In the rows, 128 means zero.
A single turn carries every row of the set below to another of its rows. Some are shown first; where does it send the rows asked next?
nodav: [153 113 127 143 138 149 127 177 136 116 177 152  68 144  91 126 118 130]
Vod: [136 131 110 125 173 126 121 131 112 113 138 138  96 135 135 143 117 108]
tumal: [147 116 136 141 143 124 125 173 154 125 169 153  69 142  92 126 125 129]
Fis: [152 128 134 134 141 136 125 172 132 119 170 153  58 145  88 119 117 129]
Zok: [142 117 126 144 137 136 118 180 140 117 181 155  76 151  94 122 137 133]
deda: [133 165 125 115 123 149 117 172 146 124 160 114  85 142 132 135 140 109]
mup: [152 107 139 126 130 139 135 124 143 120 179 109  95 144 134 151 126 142]
geb: [121 112 164 114 126 149 108 133 125  99 150 135  79 159 116 156 106 103]
Zolav: [143 125 135 151 151 135 120 167 145 125 172 150  86 145  84 114 124 120]
fid: [130 157 124 113 126 150 125 169 155 131 166 120  82 144 137 134 143 116]
kur: [146 135  95 117 166 134 123 136 115 112 132 139  98 155 130 131 120 117]
Pebe: [149 132  91 112 170 129 117 138 124  97 144 131  89 141 124 147 126 121]
Zari: [156 129 136 153 140 136 122 177 157 125 173 160  78 149 106 126 121 118]
zesa: [130 113 155 109 111 154 106 136 140 102 151 134  69 152 130 148 108  98]
pid: [138 110 161 111 131 149  98 126 139 119 142 137  86 164 129 159 116 100]
Doka: [129 119 166 118 116 151 115 146 137 105 130 133  75 164 117 157 121 105]
nileb: [158 126 134 146 142 140 137 179 143 120 168 158  85 150  94 126 114 130]
Miro: [143 142 104 121 176 132 122 139 121 100 141 145  96 153 136 129 124 111]
zepa: [137 100 119 138 121 143 128 173 111 110 166 119 117 165 133 130 114 111]
gito: [135 100 112 139 130 143 127 172 116 120 170 118 118 167 127 131 116 109]
tute: [162  97 135 120 140 140 139 131 148 110 175 114  92 130 135 153 133 128]
nitul: [134 114 118 135 127 139 128 175 116 104 174 120 119 170 138 136 118 107]
kirug: [135 114 154 113 117 157 106 142 131  95 137 123  65 163 120 146 118  96]
gopig: [152 132 102 117 178 128 117 136 117 108 149 124  93 155 136 142 118 117]
luf: [126 107 163 107 125 148 105 136 138 120 139 131  82 164 120 159 118 107]
kevuf: [132 162 128 114 125 155 120 159 148 113 167 114  82 143 121 126 147 107]
dori: [156 110 138 127 138 148 132 127 149 118 176 114  95 134 132 155 135 143]
rul: [135 111 158 124 130 148 104 134 135  87 144 133  65 159 116 157 120 100]
relaf: [144 132 100 123 163 120 111 138 108 119 148 151 108 153 129 136 124 121]
meki: [165 108 134 124 138 139 128 119 153 115 176 110  92 138 127 152 128 131]
mitus: [131 108 160 117 123 160 108 137 135 102 144 139  79 158 123 166 113 100]
fud: [138 120  92 111 173 135 120 142 124  99 139 143  91 149 121 138 115 112]
Kes: [140 138 100 118 161 129 127 129 126 100 134 139 105 145 125 149 117 123]
Dem: [148 132 140 150 130 136 111 170 150 131 176 164  77 146 101 127 122 116]
baded: [140 141 102 121 159 124 118 130 108 105 148 147 108 148 131 137 120 123]
mon: [129 107 115 138 130 143 131 177 104 116 169 112 105 160 124 135 114 105]
Lep: [139 100 117 132 132 143 126 179 104 111 171 125 113 166 126 140 119 107]
buvim: [159 111 136 129 138 142 129 123 147 118 176 115  93 134 142 159 136 133]
suto: [133 110 173 107 123 146 107 141 136 104 146 141  83 146 118 146 122  94]
tesat: [156 130 134 144 133 127 121 174 147 120 172 154  75 145  87 128 125 129]
zozam: [128 161 121 118 118 155 117 162 143 126 159 122  73 144 129 128 145 106]
furu: [135 163 131 109 115 149 114 167 142 125 168 120  86 145 128 130 141 108]

Zari moves to luf
kevuf moves to tute
Now find these:
Zolav moves to suto
gito moves to furu
relaf moves to Dem
deda moves to dori
tumal moves to geb
mitus moves to kur
Doka moves to Kes
zozam moves to meki
Pebe moves to nodav
mup moves to nitul
Zok moves to zesa
Fis moves to rul

A single turn carries every row of the set below to another of its rows. Some are shown first; where does it send the rows asked next?
Kuve: [125 125 114 146 122 138 129 119 141 129 121 115 114 129 136 169 102 110
 118 143 138 133 116 108 147  98 123 124  92 129 120 108 118 136 144 134
 142 115]
kep: [101 120 130 162 130 139 147 132 129 114 140 142 138 105 119 115 119 129
 109 108 127 139 128 125 128 154 140 122 128 138 129 138 124 123 112 148
 106 139]
fozim: [161 122 129 114 125 113 145 144 145 116 138 114 133 124 112 148 127  88
 124 142 151 122 113 110 118 120 121 136 152 116 149 118 123 120 111 131
 142  91]
ginol: [128 122 142 120 142 113 121 102 106 139 107 160 146 104 112 105 153  91
 125 109 134 126 127 125 126 125 107 120 136 136 143 133 112 120 135 139
 144 133]
megig: [118 131  93 130 115 134 159 135 105 139 142 143 152 131 152 129 134 137
 122 118 113 119 149 111 127 114 110  97 134 118 134 116 135 125 150 132
 132 130]
Reg: [153 151 134 127 136 117 152 108 136 109 107 108 138 119 120 119 131 110
 151 160 151 132  98 115 139 127 110 145 143 139 130 136 119 132 131 158
 131 119]
bibe: [136 123 130 118 136 146 137 148 153 143 112 111 107 132 158 136 130 141
 130 149 129 118 128 124 127 113 133 119 123 162 117 102 132 141 133 119
 151 103]
pebom: [139 128 123 129 111 124 137 132 130 111 136 123 133  92 121 122 130 117
 120 138 111 161 114 130 152 130 132  90 117 122 111 142 128 132 161 140
 110 128]
kade: [126 128 102 145 121 138 131 123 139 134 123 114 112 127 138 163 100 114
 117 144 135 130 119 105 144  99 126 127  97 133 111 111 127 138 148 139
 147 112]
Duv: [142 127 127  98 106 138 106 111 122 132 117 106 123 152 115 141 115 111
 124 138 106 129 105 135 145 113 120 128 148 146 145 139 135 165 116 142
 145 124]
rig: [138 138 145 136 124 143 130 127 147 117 141 134 153 123 146 133 117 124
 128 133 136 110  97 113 130 121 100 139 155 144 151 129 104 123 111 166
 135 100]
lafo: [116 133 114 133 150 130 150 141 146 137 108 127 116 128 127 135  94 145
 116 129 157 125 136 115 122 113 150 138 113 145 138 112 134 154 118 156
 141 116]
Dezuf: [144 129 108 141 132 118 136 139 136 125 139 121 147 134 150 109 156 118
 139 133 123 149 131 120 115 161 101  98 131 108 126 148 134 134 145 137
 143 129]
piges: [152 149 136 123 137 124 158 112 135 110 100 107 131 117 120 124 132 115
 150 160 151 138  96 119 141 118 110 140 140 133 136 136 112 130 133 153
 127 119]
ler: [139 124 136 120 137 148 137 150 147 143 107 111 106 134 160 139 137 136
 132 150 132 118 125 124 130 108 139 119 129 157 119  99 127 135 130 121
 139 105]
tuzus: [123 126 142  99 129 138 128 118 120 131 123 102 127 163 109 133 120 131
 119 129 140 123 103 138 142 106 116 122 152 137 140 141 143 146  95 138
 161 129]
tese: [125 140 112 132 142 117 156 137 121 126 124 144 159 130 151 114 146 148
 133 127 106 127 153 120 138 137 106 121 116 118 122 134 135 162 144 119
 141 119]
Nus: [134 105 151 126 136 127 151 162 156 132 145 131 137 122 115 111 154 119
 118 115 112 139 115 131 118 146 136  96 127 130 131 121 146 121 132 124
 143 123]
sono: [123  93 118 126 145 114 103 124 126 136 108 142 114 101 127 124 126 128
 106 104 113 140 121 142 128 133 134  99 128 147 114 139 121 147 142 113
 128 111]
kub: [163 121 123 110 121 112 142 136 146 115 140 112 140 123 112 142 121  92
 122 143 149 120 112 108 116 122 115 138 159 124 146 118 129 116 116 133
 140  95]
lek: [121 117  84 124 133 111 141 130 118 130 136 142 163 134 118 123 135 141
 141 126 133 136 152 126 122 136 118 121 114 123 138 103 136 139 146 116
 130 137]
limi: [146 130 128 109 120 136 123 111 100 127 118 119  97 159 121 146 107 122
 130 130 138 122 121 133 137 110 136 133 150 136 133 149 159 145 118 136
 151 125]
gek: [140 120 128 107 126 145 103 134 118 119 111 125 117 151 120 145 104 133
 108 139 121 123 119 138 140 103 118 135 138 128 146 154 139 142 113 135
 175 118]
faz: [138 134 146 141 126 147 128 126 147 120 140 138 141 127 147 139 118 123
 132 132 131 113  95 115 132 121 103 146 152 142 157 125  99 125 110 161
 125 104]
Vaz: [125 132 137 125 121 152 108 119 103 125 109 120 127 156 114 144 116 118
 142 136 136 120 113 144 129 111 131 124 133 152 144 142 135 157 117 144
 173 125]
vudo: [144 109 137 117 123 125 126 136 132 118 154 154 151 111 114 133 124 116
 107 124 121 137 140 123 135 107 119 120 115 112 134 110 141 104 159 114
 130 135]
tulaf: [135 139 137 130 139 120 163 116 119 107 130 150 140  96 119 118 132 117
 128 127 138 148 151 126 124 126 137 138 120 127 124 143 148 160 146 126
 110 137]
mos: [129 132 123 122 119 137 106 119 105 126 120 110 121 150 117 136 122 104
 111 139 136 119 124 129 153 118 127 135 144 130 138 149 131 151  86 156
 156 131]
pasir: [111 101 127 125 151 119 125 123 122 150 112 146 116 109 121 118 130 131
 110  95 141 139 113 141 121 117 133  74 125 140 127 133 126 133 145 144
 146 128]
sifo: [118 130 154 146 135 161 146 146 118 126 130 154 161 107 141 109 153 124
 125 125 111 118 134 129 118 110 129 121 136 145 131 125 129 123 144 133
 134 136]
fuf: [122 129 116 131 153 131 155 143 150 134 104 130 113 127 130 140 100 141
 111 131 155 128 131 116 119 110 149 142 116 135 145 118 131 160 115 155
 135 116]
zosas: [130 122 133 113 132 110 130 104  98 136 118 154 141  99 115 117 138  95
 119  98 121 124 119 119 124 113 116 126 162 132 125 144 126 129 140 117
 117 108]
ludu: [131 124 111 135 123 110 137 138 132 123 125 123 157 140 127 111 117 132
 133 110 117 141 142 118 104 173 114 109 145 127 149 128 126 122 136 127
 118 126]
Navi: [118 137 101 146 127 120 137 141 117 121 142 122 168 130 137 117 117 142
 131 113 130 143 112 119 125 134 110  96 148 105 126 146 128 122 151 144
 116 119]
Sizu: [117 109 127 151 147 114 129 118 113 146 104 142 103 112 132 122 133 104
 102  96 118 128 128 121 133 133 135  96 122 131 106 146 130 134 135 133
 144 121]
Duzu: [132 114 140 102 151 113 117 110 119 132 134 165 146  96 127 111 149 117
 113 108 136 133 114 134 132 109  96 121 146 123 134 151 120 132 133 127
 139 113]

sono moves to zosas
tese moves to ludu
Now find these:
Reg moves to lafo
mos moves to Vaz
faz moves to ler
tulaf moves to kep

